One hidden turn or mirror swaps the rows below in pairs. Which row is each named row swapped with?
The rows were stretched afterwards, more along some directions than others.
k481: [  3 -13  -5  -7  40   4 -22 -18  31 -25 -15   5  -9   0  17  37   6 -13
  32]
k689: [ 10  37  10 -20   8   1 -22  -3 -14  -7   6  19  36  37  45  -6  16  -9
 -14]
k771: [ 22 -13 -11 -21  65   9  -3  -9 -15 -14 -18   6  -5 -27   9  47  45  -3
  27]
k556: [ 16   8 -23  -2  25  -8   7 -20 -12 -17  -2  11  37  17  59  43   8 -22
 -51]
k300: [ 32 -36  15 -12  28  32 -18   2 -15 -35   1 -14 -38  -3   1  -7  36  18
  50]
k105: [ 17 -12   6 -15  43   3  16 -24 -26 -48 -32 -15 -48  47  59  26  74  -9
  39]
k569: [ -3 -46 -29  37  40  28  43 -11 -41  13  46   8  -8 -31   3  46  24   4
  47]
k86: [ 34  -8 -11 -12   7   7 -32 -29  -9 -23 -51 -35   1  31  33  34  31  10
  45]
k267: [ 28   6  34  -3  18  33  13 -20 -20  -2  24  -7   2   3  25   8  18  54
  17]
k476: [-19  -7 -27 -13  48  14  59   3  14  -2  53  22  15  13  -4  33 -13   6
  11]
k243: [ 17 -28   7  -8  22  24  13  -4  -5  24  12 -21   3 -24   1  30  -2  48
  33]
k919: [  3 -25  33  -3  -2  24  -3 -30   1  -4   4 -26   1  20  23  -5 -15  30
  56]
k469: [ 14 -11 -24  15  47  30  57   8 -30   7  30  38 -30   9  33   5  19 -19
  51]
k581: [ -9 -15 -44  21 -18   0 -29 -16 -34   8  13 -17  20 -35  46  41  31 -31
 -23]
k41: [ 10  44  -2  -3  10  -3 -14 -12   4  -4 -12  22  35  33  55   9   4 -34
   6]
k173: [ 16 -60  -8  19  -6  35  12 -36 -46 -13   4 -28 -13 -36  23  51  40  13
  34]
k74: [ -5 -24  37 -28  40  46  23 -23 -19  -5  50  -2 -11  -7  15  10  22  51
  24]
k117: [ 20 -28 -42   1 -11  -8 -20 -18 -10 -16 -24  19  13   1  40  18   2 -70
  43]
k420: [-11 -17 -26  46  -3  19 -50 -24 -29  14  -3  -6   5 -29  43  38  38 -11
   6]
k222: [ 14 -43 -10  10   5  47 -18 -28 -43 -32  25   7   6   9  57  -5  49  -8
  38]
k380: [ 39 -12 -20  21  12   9  17   7 -17  14 -32  -8 -12 -12  -3  46  12  -2
  32]
k590: [  5 -16  12 -34  30  33 -10 -38 -42 -48  28   5   2  31  52  -3  52   5
  28]
k602: [ 13 -37 -40  25  -3  -2 -24 -17 -36 -15 -20   7 -11 -24  56  16  25 -60
 -11]
k841: [ 36 -22 -46 -51  39   4   3  -2 -19 -29  -2  -9  -3 -10   3  64  33   0
  24]
k943: [  7 -18 -16  -4 -22  18 -35 -44 -47 -10  17 -13  40 -39  35  34  37 -13
   6]
k291: [ 20 -14 -11 -36  25  22  -5 -45 -36 -58  12   6  10  24  66  11  37 -25
  41]
k153: [ 19  -8  16 -18  31 -10  14 -12   3 -29 -35 -11 -26  -5   5  50  51  -5
  10]
k335: [ 12   5  40 -11 -14  29  25 -23 -31 -24   4 -19  -1  44  66 -11  46  33
  35]
k656: [  6   6 -18  14  25   8  21   8 -26   8  27  26  -1  19  19  -4  10  -3
  29]
k443: [  4 -28 -27   7  51  18  59  18 -14   0  33  21 -25  15  17  11  26  15
  42]
k992: [ -9 -35 -11  -1  45   8  62 -15 -11 -14  40  29  16   6   6  30 -11 -20
  53]
k991: [ 21   9 -15  -6  20  12 -18  -5 -17  12 -20  11   9 -18  13  27  27 -28
  34]
k184: [ -7 -33  30 -10  29  20 -31 -17 -33 -17  21  -5 -23   0  33 -16  26  24
  39]
k519: [  4 -39 -62 -10  12 -23 -22  -9  -9 -43  -4  16  -4  -1  46  26   8 -68
  34]
k773: [  9 -17 -16  37  30  37  21  -3 -50  -1  36  27   4  14  36 -11  17  -5
  42]
k625: [ 17 -24  34   5  39  36  -7  -4 -32   4  41  -7 -14 -11  16   7  23  56
  -1]
k690: [ 17  -9  42 -37  15  40  23 -10 -18  -9  33 -20   9  10  17   8  17  63
  27]
k137: [-11 -33   4  -5 -23  15   4 -40  -9 -13  19 -11  22  18  68 -10 -14 -25
  36]
k749: [ 32  -5 -44  15  18 -13  -1  10 -16  -6 -11   3  -5 -21  31  27   2 -45
 -16]
k967: [  0 -32 -15  21   2   2 -17  13 -23  -2  20  33  21 -36  32  -4  12 -36
  -2]
k266: [ -5 -33   6  13  47  11  28 -17  -4 -16 -10   6 -32 -35  34  35  50 -14
  34]
k455: [ -1 -32 -32   0  16   2   5 -33 -38 -18  15   4  35 -17  40  73  30 -37
  -5]
k746: [ 20   2  24  -9  66  -4  38 -21   2 -30   3  32  22  29   9  18   0 -16
  56]
k692: [ 45   8   2   3  53  38  31  -4 -47 -23  24  30  12  35  40  -1  13  -3
  10]
k539: [ 53  15  19 -24   7   2 -41  12 -22 -19 -15   5  22  23  25  -3  28   6
   7]
k843: [ 28 -20  16 -13   2   8 -32 -43  -4 -32 -22 -12   6  -1  16  37  24 -10
  42]

k656 pairs with k74
k749 pairs with k266
k153 pairs with k602
k300 pairs with k967
k173 pairs with k380
k41 pairs with k291

